Q:
[[ -2  -5   0  45 -54 -23  11  -5  -1]
 [ 26  -8  -9   9   6  -9 -12   5 -11]
 [  6  -4   9 -19 -13   4   2   6 -18]
 [-19  -8 -41  33  19 -18  40   6 -12]
 [  1 -14  16  14 -45  22  13  24  -6]
 [  4  -6  -2   1 -11  -1   6   6 -13]
 [ 34   2  12 -23 -20 -26 -26 -11 -37]
 [-27 -16 -30  -8  20  15  61  34 -44]
 [-26  -5  13 -15 -28  24  29  15 -10]]
A: 0

Q:
[[-29  37 -55 -13   3  -9  -3   2  10  21  -6 -49 -16  25]
 [ -2  13  -7   8   2 -13   6   7  -1  14   8  -5  -6  27]
 [ 16  -6  25  22   9  11  10  -8  16   3  12   6  10 -18]
 [  6   3   6 -15   4   7  18   9  -5 -14  -5  10  -3  12]
 [ 11  20   7  -1   7  15 -10   0  12 -10   1  31  16   0]
 [ -5 -11   4  -2  -2  14   1   9 -22  -9  -2 -24   8 -11]
 [ 19   4  13   3  19  -1   4   0  23   5  30   8   0   6]]
A: -55

Q:
[[ 28  20   1 -20  54  22  53 -33 -26 -20  27 -19  34  21   7]
 [-37  19  -9   7  -2  -7  10  18  24   6  21 -34  -6 -18 -35]
 [-12  -3  16  37 -37  -5 -36  51  44  38 -10  35 -17  -4   9]
 [ 39 -23   5 -16   3   5 -11 -30 -35 -14 -25  30   5  17  34]
 [ 24 -11  12   8  -7   5 -14   4  -3   7 -14  35   2  12  28]
 [ 12  12  15  18   8  12   9  19  18  18  12  17  11  13  14]
 [ 29 -16  10   0  -6   5 -16  -7 -13   0 -20  36   2  13  31]
 [  9  22   5  -2  32  15  35  -5   1  -1  25 -13  20  12   0]]
A: 1

Q:
[[ -4  21 -34 -11   5  -1  -4]
 [  3  27  22  -1  -5   0  36]
 [-32 -15  31   4   8  29 -43]
 [ -7  18 -19 -16 -10 -32  -2]
 [-25   4 -15 -20 -17 -10 -15]
 [-49 -17   1 -19  -9   6   8]
 [-39 -23 -19 -33 -42  12  -7]
 [ -9  -9 -22  29   9  -7  16]
 [-31   3  17  -7  17  26 -27]]
A: -34

Q:
[[ 46  61  48  -4  60 -37 -14 -19  32 -14 -33  39 -39]
 [  1   0   8  13 -19  -2  12  12 -16   8  23  -1  25]
 [  4   6  17  10 -27 -22   4   5 -29   0  15  -3  15]
 [-27 -36 -34  -2 -26  28   6   9 -11   9  13 -20  16]
 [ 24  33  32   3  22 -26  -5  -8   9  -9 -10  18 -13]]
A: 48

Q:
[[ 31 -15 -10  54  -6  15 -11  57   4   5   8]
 [-12  31   8  38 -34  26  14  21  22  19  16]
 [  5 -46   6  16   2  16   3  -6 -16 -18  22]
 [ 28  16   8  27   0  -9  27   6  -4   2   5]
 [ -3  -4  20  11 -45 -22   1 -25 -34 -30 -23]]
A: -10

Q:
[[-13 -20  40  49  -2  -9]
 [ 15  18   7  -2 -44 -62]
 [ 16 -22  14 -25  16 -21]
 [ -2  19 -19 -24   1  15]
 [ -9  -7 -11 -12  56  40]
 [-11  20 -11  20 -19   9]
 [ 10 -23  11 -21  20  -7]]
A: 40
---
[[ 46   0  -9   0 -29]
 [-47   0 -14  14   0]
 [ 50  -3   9 -13  61]] | -47

[ 10  54 -13  -9  -8] | -13

[-54 -31  -6 -14  23   5 -63] | -63

[  1  52   2  69 -28  -1] | -28

[ 66   1 -67   7] | -67

[ 3  0 49 34 53] | 0

[-64  16  11  67   1  18  20] | -64

[-4 68 28  1] | -4

[ 9  6 31 59  0] | 0
---
array([-646,  635,  776,  295,  607]) >> 635

array([[  3,  39,  23,   0],
       [-33, -24,  37,  44]]) >> -33

array([635, 384, 462, 129, 784]) >> 384

array([[2, 4, 5, 5, 5, 4, 5],
       [4, 4, 4, 8, 7, 6, 7],
       [2, 4, 5, 5, 5, 4, 5]]) >> 5

array([ 462, -127, -449,  712, -727,  515]) >> -449

array([[2590, 7305, 7085, 7840],
       [6269, 3440, 3041, 6954],
       [8221, 3025, 8632, 2716]]) >> 8221
---
[[ 46 -63  44 -56   8 -49   0]
 [ -3  -3   0   1 -48 -55  15]
 [ 43 -52  59 -66   7 -43   0]] -> -3

[[-55  37   8  57 -46  19  48]
 [ 17 -19 -50  41 -37 -62  35]
 [ -6 -43 -25 -11 -36 -19 -46]] -> 17

[[-46 -26  -4  43 -60]
 [-21 -11   4  16 -11]
 [ 21  33 -16 -57  26]] -> -21

[[-14 -17   1 -36 -35 -54  22]
 [ 23 -11 -58  26 -39 -47   1]
 [-46  49 -56  -3  18  14 -28]] -> 23

[[ -5  49 -31 -40 -20]
 [-36  33 -39  13  34]
 [ -2  42 -47 -38  -3]] -> -36

[[ 10 -13  21  -3 -16 -50   1]
 [-50   5  36 -28 -49  53  14]
 [-68 -27   9 -24  35  35  13]] -> -50

[[  0  -8   0 -11   2]
 [-58  20 -24 -23  12]
 [ 12 -19 -22 -25  15]] -> -58
---
[ 0.067 -0.043 -0.109  0.100  0.011  0.197  0.103] gives 0.197

[[-1.360  0.011  0.580  1.420]
 [ 2.049 -0.086 -0.851  1.812]
 [-0.628 -1.268 -0.794  1.022]] gives 2.049

[-0.114  0.151  0.079  0.135  0.164  0.115] gives 0.164

[  1.6  16.0  -1.4   3.3 -11.2] gives 16.0

[-1.319  0.201 -0.038  1.414 -0.604 -0.344] gives 1.414

[-18.7  -1.2  13.7  -7.2 -12.3  16.3  -2.2] gives 16.3

[ -6.99 -15.70   8.31  11.27] gives 11.27

[[  8.62   0.58 -16.16   7.91  -2.43   7.29]
 [  0.59  17.64 -13.78   0.89   0.35   0.08]] gives 17.64

[[-18.704 -16.766  -9.178  11.022   7.836]
 [-16.608 -11.530  -8.527  11.826   6.806]
 [  1.087  -7.064   1.260  -1.851  -7.525]] gives 11.826

[[-214.02   51.41   26.76   49.62 -150.20]
 [ -34.36    9.16  179.48   18.31  -12.29]] gives 179.48
---
[ 21 -42   2  -6  49] Answer: 21, 49

[ 24 -63 -17 -23  10] Answer: 24, 10

[-47  50  33 -14] Answer: -47, -14

[[ 53  -2 -68  34]
 [-31 -37  46 -34]
 [  6  11 -10  58]] Answer: 53, 58

[17 14 12 14 66] Answer: 17, 66

[[-23   9 -36  -2 -68]
 [  4  48  58 -61 -24]
 [ -2  43  49 -63 -31]] Answer: -23, -31

[[-52 -11 -42  26  -8]
 [  9   6 -27   0   9]] Answer: -52, 9

[63 35 60 14  0 -1] Answer: 63, -1
---
[-29 -57  31 -44] ans = -29, -44

[56 10 -4  1 -1 -3] ans = 56, -3

[ 33 -26  27 -57  46] ans = 33, 46

[[  8  55 -12   5]
 [-20  -3  16  30]
 [  3  22  28  10]] ans = 8, 10

[ 10  62  13 -17  -7] ans = 10, -7

[[ 35  21  -2 -22  -1]
 [-66 -30  -3  56   6]] ans = 35, 6

[[-21   6   3 -16  -9  -5 -42]
 [-14 -11 -31 -41  16  -2 -39]
 [ 18 -51  11  -9  17  14 -21]] ans = -21, -21
---
array([-15.3,  16.6,  -5.1,  15.1,  11.2,   4.5, -16.3]) ⇒ -16.3
array([ 0.02, -0.15,  0.09, -0.07]) ⇒ -0.07
array([ -6.79, -13.99,  16.85, -13.37,  20.34,  -8.05,  -6.52]) ⇒ -6.52
array([ 10.70,   5.88,   1.91, -12.19]) ⇒ -12.19
array([-0.076, -0.071, -0.079,  0.161, -0.126]) ⇒ -0.126
array([-169.7,   52.7, -147.1,  112.8, -146.7,  -72.5,   -1.8]) ⇒ -1.8
array([ 11.257,  14.584, -13.472,  14.896,  -1.255,  16.794]) ⇒ 16.794
array([-0.11, -0.02,  0.05,  0.06,  0.00,  0.13, -0.04]) ⇒ -0.04
array([-1.02,  1.26, -0.30, -0.69, -0.61,  0.01, -0.88]) ⇒ -0.88
---
[  9 -29  27  -1  21] => 21, 9

[97  2 74 18 29] => 29, 97

[1 8 3 8 3] => 3, 1

[[9 6 1 5 6 5]
 [7 7 7 2 6 5]] => 5, 7

[[188 135  10  68]
 [153 166 228 196]] => 68, 153

[[-858  236  231 -853  232]
 [ 509 -257 -240  512 -243]
 [-463   43   32 -459   34]] => 232, -463

[133  58 238  68 131] => 131, 133
